[[-11.5 -25.8  48.1  44.0]
 [ -9.4 -22.9  39.4  36.6]]
->
[-11.5 -22.9]

[[-18.6  14.1 -29.1]
 [-56.7  39.8   5.9]]
->
[-18.6  39.8]

[[ 49.1 -61.3 -48.4 -17.8  26.7]
 [ 33.5 -30.0 -45.6 -28.2  18.3]
 [ 49.9 -61.3 -44.9 -18.0  26.2]]
->
[ 49.1 -30.0 -44.9]

[[ -5.7 -51.9]
 [ 21.0   5.9]
 [ 23.0   4.5]]
->
[-5.7  5.9]

[[-17.9  47.8 -27.2]
 [ -4.1 -32.0   1.7]
 [ 23.3  20.6 -58.8]
 [ 12.7  10.2 -47.7]
 [ 34.1 -38.5  -2.6]]
->
[-17.9 -32.0 -58.8]

[[ 43.6 -13.7 -43.3  58.7  52.4]
 [ -4.7   3.0   2.2 -12.2 -12.9]
 [-14.2   6.0   5.3 -27.2 -29.0]
 [ 38.8 -12.2 -41.7  48.6  41.1]
 [ 34.7 -12.0 -35.3  47.9  42.2]]
->
[43.6  3.0  5.3 48.6 42.2]

[[ -3.5  10.6   3.4 -32.3  20.2]
 [  5.9 -11.4   2.4  54.4 -29.0]
 [  1.6 -13.7   1.1  47.3 -35.9]]
->
[ -3.5 -11.4   1.1]
---
[[ -3.3  -0.4 -27.1  -7.3  -0.6  12.3   5.4  -0.4 -15.1  14.7]
 [  8.7   1.0  65.5  17.7   1.3 -26.2 -11.5   5.6  36.6 -31.5]]
->
[[ -0.4 -27.1  -7.3  -0.6  12.3   5.4  -0.4 -15.1  14.7  -3.3]
 [  1.0  65.5  17.7   1.3 -26.2 -11.5   5.6  36.6 -31.5   8.7]]

[[-40.6  61.2   8.9]
 [ 44.0 -28.4   8.2]]
->
[[ 61.2   8.9 -40.6]
 [-28.4   8.2  44.0]]

[[-16.5  -2.5  -5.4   1.2  -0.2   4.4  -8.0   2.2]
 [-63.0  -6.7   8.2   1.1  -0.4   6.6   5.0  -7.0]
 [-24.3 -10.1   3.9   3.3  -0.2  11.1  -1.8  -6.6]
 [ 35.8  33.4 -13.2  -4.8   0.3 -28.9  -3.3  32.3]
 [-10.7 -10.4  11.5   1.4   0.6   9.4   7.7 -12.0]
 [  7.2 -21.6   5.7  -1.9  -0.6  12.5   6.1 -27.9]]
->
[[ -2.5  -5.4   1.2  -0.2   4.4  -8.0   2.2 -16.5]
 [ -6.7   8.2   1.1  -0.4   6.6   5.0  -7.0 -63.0]
 [-10.1   3.9   3.3  -0.2  11.1  -1.8  -6.6 -24.3]
 [ 33.4 -13.2  -4.8   0.3 -28.9  -3.3  32.3  35.8]
 [-10.4  11.5   1.4   0.6   9.4   7.7 -12.0 -10.7]
 [-21.6   5.7  -1.9  -0.6  12.5   6.1 -27.9   7.2]]

[[ -3.9 -41.1  33.3  -2.7  -0.1  41.3  -3.8   0.7  -2.3]
 [  1.2 -44.6 -17.6 -17.8   0.7  -5.9  -3.5   1.4   2.5]
 [ -1.1   2.6  -1.4 -38.6   4.0 -35.5  -3.9  -0.1  -4.5]
 [ -0.7 -43.4 -23.8 -14.8   0.6 -17.3  -2.5   0.8   1.2]
 [ -0.1 -45.8  26.5  -2.6   1.0  40.9  -3.7  -0.1   1.0]
 [ -4.1 -43.3  24.6 -10.1   0.0  22.9  -2.6   0.4   1.3]
 [ -0.3   3.5 -14.0 -12.0   3.2 -57.6  -3.2   0.1  -1.5]
 [ -1.0 -17.6  16.1 -18.9  -0.9 -44.1  -2.8   1.4   2.5]
 [ -0.4  10.9 -24.5 -11.7   2.1 -53.7  -2.5   1.1  -6.7]
 [  1.1  11.0  32.9 -39.4   4.0 -59.3  -3.6   0.2  -6.3]]
->
[[-41.1  33.3  -2.7  -0.1  41.3  -3.8   0.7  -2.3  -3.9]
 [-44.6 -17.6 -17.8   0.7  -5.9  -3.5   1.4   2.5   1.2]
 [  2.6  -1.4 -38.6   4.0 -35.5  -3.9  -0.1  -4.5  -1.1]
 [-43.4 -23.8 -14.8   0.6 -17.3  -2.5   0.8   1.2  -0.7]
 [-45.8  26.5  -2.6   1.0  40.9  -3.7  -0.1   1.0  -0.1]
 [-43.3  24.6 -10.1   0.0  22.9  -2.6   0.4   1.3  -4.1]
 [  3.5 -14.0 -12.0   3.2 -57.6  -3.2   0.1  -1.5  -0.3]
 [-17.6  16.1 -18.9  -0.9 -44.1  -2.8   1.4   2.5  -1.0]
 [ 10.9 -24.5 -11.7   2.1 -53.7  -2.5   1.1  -6.7  -0.4]
 [ 11.0  32.9 -39.4   4.0 -59.3  -3.6   0.2  -6.3   1.1]]

[[ 21.2  18.5  20.2   6.1]
 [ -1.3   9.4 -29.0 -28.6]
 [ -0.2   1.1   2.4   0.0]
 [  5.8   0.4   4.6  -2.5]
 [ -1.0  -1.4  -1.4   0.8]
 [ 40.1  40.4  20.2   2.4]
 [-50.1 -24.8 -18.8 -32.7]
 [  4.9   1.6  -0.2   0.2]
 [ -7.7 -13.6 -27.0 -17.5]]
->
[[ 18.5  20.2   6.1  21.2]
 [  9.4 -29.0 -28.6  -1.3]
 [  1.1   2.4   0.0  -0.2]
 [  0.4   4.6  -2.5   5.8]
 [ -1.4  -1.4   0.8  -1.0]
 [ 40.4  20.2   2.4  40.1]
 [-24.8 -18.8 -32.7 -50.1]
 [  1.6  -0.2   0.2   4.9]
 [-13.6 -27.0 -17.5  -7.7]]

[[ 63.9  38.1  66.7 -15.7]
 [ 12.6   6.9  13.1  -3.7]
 [ 19.8  12.7  20.5  -4.9]
 [ 57.0  34.2  59.7 -14.0]]
->
[[ 38.1  66.7 -15.7  63.9]
 [  6.9  13.1  -3.7  12.6]
 [ 12.7  20.5  -4.9  19.8]
 [ 34.2  59.7 -14.0  57.0]]

[[ 18.6  20.6  -1.9  -9.7 -18.2]
 [ 40.2  10.8  -6.5  13.8 -40.2]
 [ 51.9  30.9  -7.2  -2.0 -47.0]]
->
[[ 20.6  -1.9  -9.7 -18.2  18.6]
 [ 10.8  -6.5  13.8 -40.2  40.2]
 [ 30.9  -7.2  -2.0 -47.0  51.9]]

[[  3.5 -10.2  -7.6  -4.8  -8.0   1.6   0.2  13.1   3.6   0.2  -5.7]
 [  2.6 -45.5 -33.6 -20.1 -35.1   8.1   1.0  61.4  16.7   1.3 -25.5]]
->
[[-10.2  -7.6  -4.8  -8.0   1.6   0.2  13.1   3.6   0.2  -5.7   3.5]
 [-45.5 -33.6 -20.1 -35.1   8.1   1.0  61.4  16.7   1.3 -25.5   2.6]]

[[-31.2   6.9  14.2 -45.2  18.1 -11.5   8.6 -30.4  28.5  10.3  -1.4  13.1]
 [ 48.2 -41.1   8.0  13.9 -12.6  -5.5 -21.7   3.2 -20.9  13.0 -15.6 -13.5]
 [ 15.6  20.4 -30.9 -15.3  26.0 -23.8  30.6 -11.0 -38.2  -5.6  -4.3   6.4]
 [ 11.1  34.6 -17.6  39.8  22.3   9.6  39.2  17.0  -8.9   7.4   8.5  13.9]
 [  1.0  -2.7 -41.9  29.6 -40.2   5.5  -1.2  10.5  27.4   7.9  -7.0  15.0]
 [-31.5  32.0  24.5 -24.3  -7.4   7.3  29.5   3.5  23.2 -35.0   7.9  -4.4]]
->
[[  6.9  14.2 -45.2  18.1 -11.5   8.6 -30.4  28.5  10.3  -1.4  13.1 -31.2]
 [-41.1   8.0  13.9 -12.6  -5.5 -21.7   3.2 -20.9  13.0 -15.6 -13.5  48.2]
 [ 20.4 -30.9 -15.3  26.0 -23.8  30.6 -11.0 -38.2  -5.6  -4.3   6.4  15.6]
 [ 34.6 -17.6  39.8  22.3   9.6  39.2  17.0  -8.9   7.4   8.5  13.9  11.1]
 [ -2.7 -41.9  29.6 -40.2   5.5  -1.2  10.5  27.4   7.9  -7.0  15.0   1.0]
 [ 32.0  24.5 -24.3  -7.4   7.3  29.5   3.5  23.2 -35.0   7.9  -4.4 -31.5]]
